Some points:
[-38  -9  38  26  41 -27  44 -46 -21 -16  14  19  19 -16  35  25 -18  19
  65 -33 -46 -33 -39  16 -17 -41 -31  24  29  17 -14  37 -23 -28]
[-26  25  23  14 -22  -3 -42  31  95  10  54  66  41  62 -52 -14 -28  35
   2  38  34 -41 -20  27   1  19 -27 -22  -4  30 -30 -42  18 -23]
[-21 -19  31  48  61  -1  -7 -26 -31  16  26   7 -19 -15   6 -26  33 -48
  27  33   4 -23 -25 -43 -43  39  17 -14  43  18  23  17 -20  53]
[ 31  43  34  -2  30  12 -59   6  36  40 -36 -48   8 -26  13 -55 -39   8
  16  11 -17 -14  -6 -20 -30  36 -31  23  26  14  16  22 -68 -17]
[-51  -2   2  -4  59  23  21  24 -14  15 -42 -44  34 -61 -74  17 -41  -2
   3  11  18 -29 -70  50 -28   8  21  14 -24  21  -9 -30  15   7]
[ 25 -23  27  29  -1  -8   9  27 -27  14 -13  -3 -54  16   5  14 -61   6
 -46  39  18 -18   4  -3 -42   9 -60  11  -2   4  25   8  16  47]
[ -55  -10   15  -43  -27  -27   78   11   18  -33  -17  -37   16    4
   14  -30  -38   50  -30   46  -11  -21   34  -28   26   22   32    4
   29 -123   -7   58   -5   96]
[ 20  -9   6 -39   5  31  -5  32  -8  17 -60  31  18  60  80  18   3  82
  53  54  79 -68   4   7  11  22  21 -49  37 -24 -24  -5 -35  14]
[  8  -8  -3  -2   4  20  26  29  30  48  -1  43  21 -16 -29 -62  45   0
   1 -55 -17   7 -24 -60 -27  35  -8 -12 -45 -70  13  17 -69 -20]
[ 29  20  26  24  26  25 -12   3 -12  12 -14 -29 -21  12  33  -6  44  -6
 -54 -63 -40 -49 -36 -12  31 -25 -10 -31  36 -15 -22 -25  29  -3]
[ 25 -10 -31 -26  28  20 -47  10 -27   2  64 -46  49  13  -5  -8  39  46
  41 -45  44   7  -3  -3  60 -45 -26   3 -51 -35  27  33  -4   7]
[-15 -30   6  69 -35  23  81 -51   1  64  56  34  16 -16  14   0 -36  -7
   4 -11  11  31  67 -16  22  -6 -27 -11 -20 -37   7 -61  -5  25]
[   2   -3  -16    1  -27   43  -14   29  -37   34  -14   33 -111    6
  -16  -20  -43   31   47   -9  -38   24  -15   27    0   16    6    6
    8  -27  -20   51  -14  -24]
[-15  -7  -6 -27  38  24 -23 -24 -32 -25  47   0   0  27  -5  11  67  -9
 -24  42 -17  16  11  42  17  96  15  -5  70 -22  30 -12 -27 -38]
[ 65  -9 -46  40  40 -18  -4  33 -36   6  13 -13 -13 -20   7 -20   7 -46
  26  17 -17  18   9 -30 -45 -30  -6 -33  15 -43 -30  13  25 -23]
[-17   3 -37  47  -7 -27  13  -4 -22 -18  23  -6  18  22   4 -62 -20  41
 -34 -11  29  21 -28 -26  23   6   9  16   1 -35 -46 -48  71 -66]
[-40 -20  30 -18   2  55 -62 -10  23 -30  31 -21  -6   7   0  -5 -51 -36
 -21  -2   9 -53  11 -16 -30 -58 103  45  -8 -10  73  37  24 -42]
[  5  16 -25 -35  15  25 -21  -3 -34 -22 -16  60 -54 -21 -10 -56  16  30
  -3  24 -20  -4  62 -22  -7  28   2  -5  -7   4  33 -17  27 -22]
[ 21  78  14  -2  12  19  24 -16  -4  13 -21  13   1  11 -41  51  37 -17
 -37  80  18   0 -47 -36  25 -35  16  67  54  22  14 -21 -24  14]
[-56 -22  21 -32 -12  22 -36 -29 -26  41 -54  29 -14  12  -2  25 -15   1
  25 -37   2  54 -46 -30  48 -11   2 -42  21 -12  27  43  25 -54]
[-36  -7  24   4  23  -7 -19 -37  23  26  64 -15 -24 -59 -17   6  11  41
  12  27  12   2  35 -76  -2 -34 -32 -28 -69  10 -50  15   2  14]
[ 16 -10  15 -23  48   3  21 -19 -38 -57 -24  59   0  35 -48  27   2   4
  11  18  -8 -43  22  52 -27 -15 -42  20 -14 -15 -78  11 -46 -36]
[ 33  -4  29  56  26  25   0   9  41  13 -14  18 -42  16  30  36  69 -26
 -19   7 -30 -15 -21   9  -4 -24  25 -18  31 -51 -40  21  14  25]
[-24 -43 -36 -55  -5  -8  25   7  60   0 -10  18  46   4  29 -53  38 -11
 -10  17  18  38 -31 -23 -16 -45 -69  -2  25  17  14  60  34 -33]
[-38 -22  30  40  19  -5 -81  20 -17   2  34  -8  38 -31 -40  57 -17 -29
 -33  -7  -3 -12  65   6   5   5 -26  -7  -4 -16 -26  18  22  20]
[ 33 -47 -27  48 -43  19   5 -50  -4  -3  15  29   5  15 -14  39  30  28
 -20   3 -33 -30   0   1  24  26  14  26   8  69  19  11   0   9]
[ 41  16 -14   0 -25 -44  29  26  -5   7  33  30   2 -16  13  -5  58   2
   0  43  17  52  -2   4   7  -9  80 -18  -5  39 -21  13  -8  10]
[  4 -23 -18 -26 -40   1  17  46   7   0 -10  -7  15  38 -45   3  11 -49
 -12   4 -33  29 -25 -13  -5  44 -15 -25 -68  -4  32  75  29 -11]
[-26  28  -9   7 -73 -41  12  33 -67  18  49 -44  -4  29  16  59 -13 -14
 -34  10 -12 -31 -30  12 -12 -42 -33 -15  -2 -38  45 -17 -55 -62]
[-23   1  40  17  26 -36 -19   9  -3 -85  -7   5   4 -16  18 -84 -39  16
 -17  11 -53 -40   9 -17  17  23  -4   2  -4  37  18  51  12 -27]
[-20  -6 -62 -38 -53 -11 -36 -11 -36 -14  11  12 -46  40  42   2  14 -43
 -20 -27  45  18  42 -21 -78   0 -45  28  40   9 -31 -30   8 -21]
[-10 -52  -5 -28 -63 -11  16   0   2   7  -6 -18   2 -21 -22 -15  43 -24
   5 -40  27 -23  -8  64 -36 -30  12  31  42 -28 -25  45  58   7]
[ -8  35 -14   0 -60   1  -9  53 -46  -6   9  -9  -9 -58 -28 -18 -51 -25
  22 -18  18 -16  15  -3  53  26 -15  24  35  30 -58   9 -45   8]
[  40  -14   61    8    2  -23  -10  -41   10 -104  -25  -23  -68   54
   -7  -28   -7  -41  -23  -26   65   35   -4   26   36   11    4  -18
  -57  -48  -35   -3  -28   51]
[-14  -2  -4 -22 -20 -29  29 -57  17  18 -42  -5 -43 -13  10  58  -8  -4
  36  23  18 -56  34 -12  17  14 -15 -36 -51  45  14 -33  59 -49]
[ 11  -7  24   4  -1 -63  -4  31 -19  47  12 -12  41   7  31 -17  39   2
 -29  21  34  17  18  21  28   6 -25  14  16  64  -8  45 -27  29]
[ 49  -6  13 -25 -40 -83  22 -13 -39  14 -12   8  46  -3   9  11   4 -18
  16 -29   7 -29   9   5 -22  28  66 -18 -21  -1   9 -32 -18  16]
[  8 -17   0 -54  -6 -46 -18  -2  -6  17 -28  -6   7 -70   2 -17 -27 -18
 -26 -13  -8   1 -10  35  18   6   3 -69 -12 -24  17 -35 -34  -6]
[ 80  -6   7 -11 -34   2   4  -4  24 -52  47 -17   0   4 -32  26 -59  90
  26 -46  21   3 -59 -34 -36  24  12 -39  44  11 -18   2  69  24]
[  4 -13  69  14   1   5  28 -22 -14   3  -3 -32  -3   4 -56  24  33  31
 -14 -25 -49 -25  21   7  18 -15   5 -10  37  32  -8  -9 -51 -30]
[ 56   0 -10  12  31  -8   2  -4  58  27  36  12  40 -56  21  50  14 -27
 -19 -14  -2 -39 -10  33  -4  75 -18  -6  17 -18  23  33  -8 -23]
[  -8 -117   19   -2   48   35   27   -6  -36   -6   -2   33   25   -1
   35   27  -59  -21  -28  -27   36   71    6  -13   23  -10   25   34
  -28   26   14   18  -24   20]
[ 24  21 -44 -27  55 -14  65  43  39 -10  49   5 -23  50 -55  16 -84 -56
  10 -28  27  14  38  -7  39   9  47 -12  69  20  11 -39  32 -19]
[ 84  11 -11 -65  17 -34 -28 -40 -24  29  12  15   1   1  -2   2 -12 -26
 -11   5 -26 -12   9 -60 -12 -29   1  61 -52  -7 -22 -24  -8  -5]
[-32  12 -15 -20 -11  39  67  28   6 -17  46  32 -12  -6  55 -61 -18  -3
 -57 -19  -4 -70 -41  10  39 -75  -2 -11 -12  43  37 -31  11  16]
[ 18  29  -9  42  12  -4 -10 -48  -8 -29 -40 -20 -52   1 -38   9  -9 -13
  31  -9  81   1 -36  26  48 -44 -31  24   4  32  45  40 -24  13]
[ 51  18 -29  46   3 -19  28  35  27 -35 -17 -44 -31 -27 -50  27  22 -17
  -7  26  48  -5  28  10   8 -38   4 -44  -3  23  29  37 -11 -14]
[ -2   4 -75  21 -18  21 -67 -71   3  30 -32 -19   0 -47  28  -2 -25  18
 -23  57 -38  23 -16   2  13  14  36  10 -27 -16 -35 -23   9  26]
[-30  12   1 -15  36 -50  27 -19 -26  23  -2 -41  -9  63  18 -13  10  31
 -45  -5 -16  31 -38  32 -28  36 -17  18 -30  40  13   5  29  10]
[-84   9 -54  -8  12  -6  -4  64  -7 -38  -8 -10 -77 -11  -8  50  57   9
 -33 -63  31   9  40 -20 -52  27  17   5 -14  44  13 -22 -65  27]
[-17 -24  26  44 -16  15 -15  14  27  10 -36 -54  -5  25 -31  30  18  23
 -16  30 -46   4  -1 -27 -17 -27  18 -20  19  33 -26 -12 -29 -57]
[-14  68  81 -42 -58  72  18 -25 -38  29  34 -64  11   7   9 -30  14 -65
  34 -17  -2  43  33   9 -14  47  13 -15 -27  23 -38  20  31  -4]
[  5 -30   1 -21 -28 -22 -46  43 -18  14 -21  13  18  37 -85  -7  15  20
  -9 -21 -59 -15  13  43  11 -43   8  20   5  46  29 -33  35  55]
[-53  14 -54  14  29  -3  -6 -14 -27  14  -7   9  17  61 -23  26 -22 -33
  51  12 -33  -7  25 -11  31  -1 -52 -19 -22 -19  30   9  53  41]
[ -6 -14 -46  38 -28 -21  30 -78  77 -27 -25  -1  19   1   1 -23 -53  -8
 -58   4 -40  37 -10  -6   0 -12  -8  -6  22  11  -9  30 -38  -5]
[ 35 -11 -66 -11  20  69  10 -42   8 -19  16 -82  14  17   0 -37  -6  39
  31  -3 -19  28  31  43 -31   2 -13 -21  -6  22  -1 -33 -45  17]
[  2  36 -16 -20 -22 -23 -34 -11  51   3 -22  43 -20 -56  -1  11  -2  -4
 -65 -45 -14  26 -38 -12  20  12 -44   0  -8 -46  15 -33  22  23]
[ 28 -18  43   4 -14 -11  -3  35  27  -3 -21 -32 -14 -13  40   2  -9  15
  20  16 -21  49  55  67   3 -45 -23  20  13 -18  50 -41  25 -51]
These points spread out most along one direction. For each point below, how far along it does it lie, from 0 to 99? 50 is the average, and the first point above lies past it. One standard deviation of the points above along it is 16.
[-28  27  10  -8  27  -1   7 -13  10  32 -29 -14 -35 -18  18 -44  60  -1
  -3  23  13  -3  -4 -33  -9  -4  14  39 -14 -25 -38 -74  37  -2] 44
[  6   7 -60  21  -8  14   1  23  38  26  11  13  -3  13  -2 -24   3 -14
  30  19 -11 -48 -13  20  24  37  18  11 -53  -6 -46  26 -30  -8] 47
[ 16  13  -5  30 -16  21  27 -21 -16 -47  30  60 -10  -8   7  -1  44  23
   8 -16  22  20 -32   7 -12  27 -20  17 -11 -29  48 -39  10  -3] 44
[ 16   9  -5   9  33 -16 -42 -33 -29  19 -19  39  78   9  28 -19 -21  -6
  46  -9 -28  33 -11 -30 -23 -44  12 -65  47  28  -1 -16  24  48] 42
[  7 127   3  64 -44  68  27  -4 -48 -48 -54  19  94 -45  46   3  -2   0
  -7 -19   8  33  33  14 -20 -14  20   7 -32  20  -8  26  39 -11] 46
[  8  -2  46 -30 -29   0   4  32 -18  -9 -11  21  20 -11 -39  28  17   8
  27 -29  10  51   2 -10  30  -8  26  40  -9  21  35   3 -33  -7] 58
[-59  36 -10  33  22 -71 -22 -37  51  36  -8 -13 -29  10  18 -26  26  -5
  88 -50 -14 -29  42  16  -9  -8  27  73  16 -10  29 -14  21  12] 52
[-12 -54  10  55   1  24 -34  26   0  12 -50 -11  43  39 -30 -44   5  -1
  31  33  86   5  -9  11 -16  -3   7  -5  -6 -10  15 -58 -25 -34] 58
[-18  45  -3 -66  11  10   9   3  42 -12 -39  17  30  57  46  30  10  26
 -10 -15   4   3  32  -5  10   4  19   4   0 -20 -20 -18 -54  64] 47
[-10 -30  24 -71 -20  19  18 -26 -10 -46  -6   3  26 -47  -5   5  10  -7
   3  41   6 -21   2  21 -15 -16 -26 -37  22 -30  -2 -15   1  52] 44
[ -6  43   3   3  21 -16 -26  28   2  58  58  49 -51 -24  14  15 -40  32
 -32   2 -14  17 -30  69 -25 -24  57 -19 -31 -18 -21  50  19 -19] 47
[ 22 -22   8 -14  45  35  13  45  41  37 -23 -15  31 -28  42  31  18   6
 -25   1   2   8  49 -45   3  71 -39  26  -4   9 -31 -13  55 -27] 42
[-20 -30   6   1 -21  -4 -22  71  38 -86  46 -33 -15 -11  76  61 -16 -34
 108  35 -81  42 -74 -22   7  -3   5  42 -24  17   9 -54 -10  25] 52
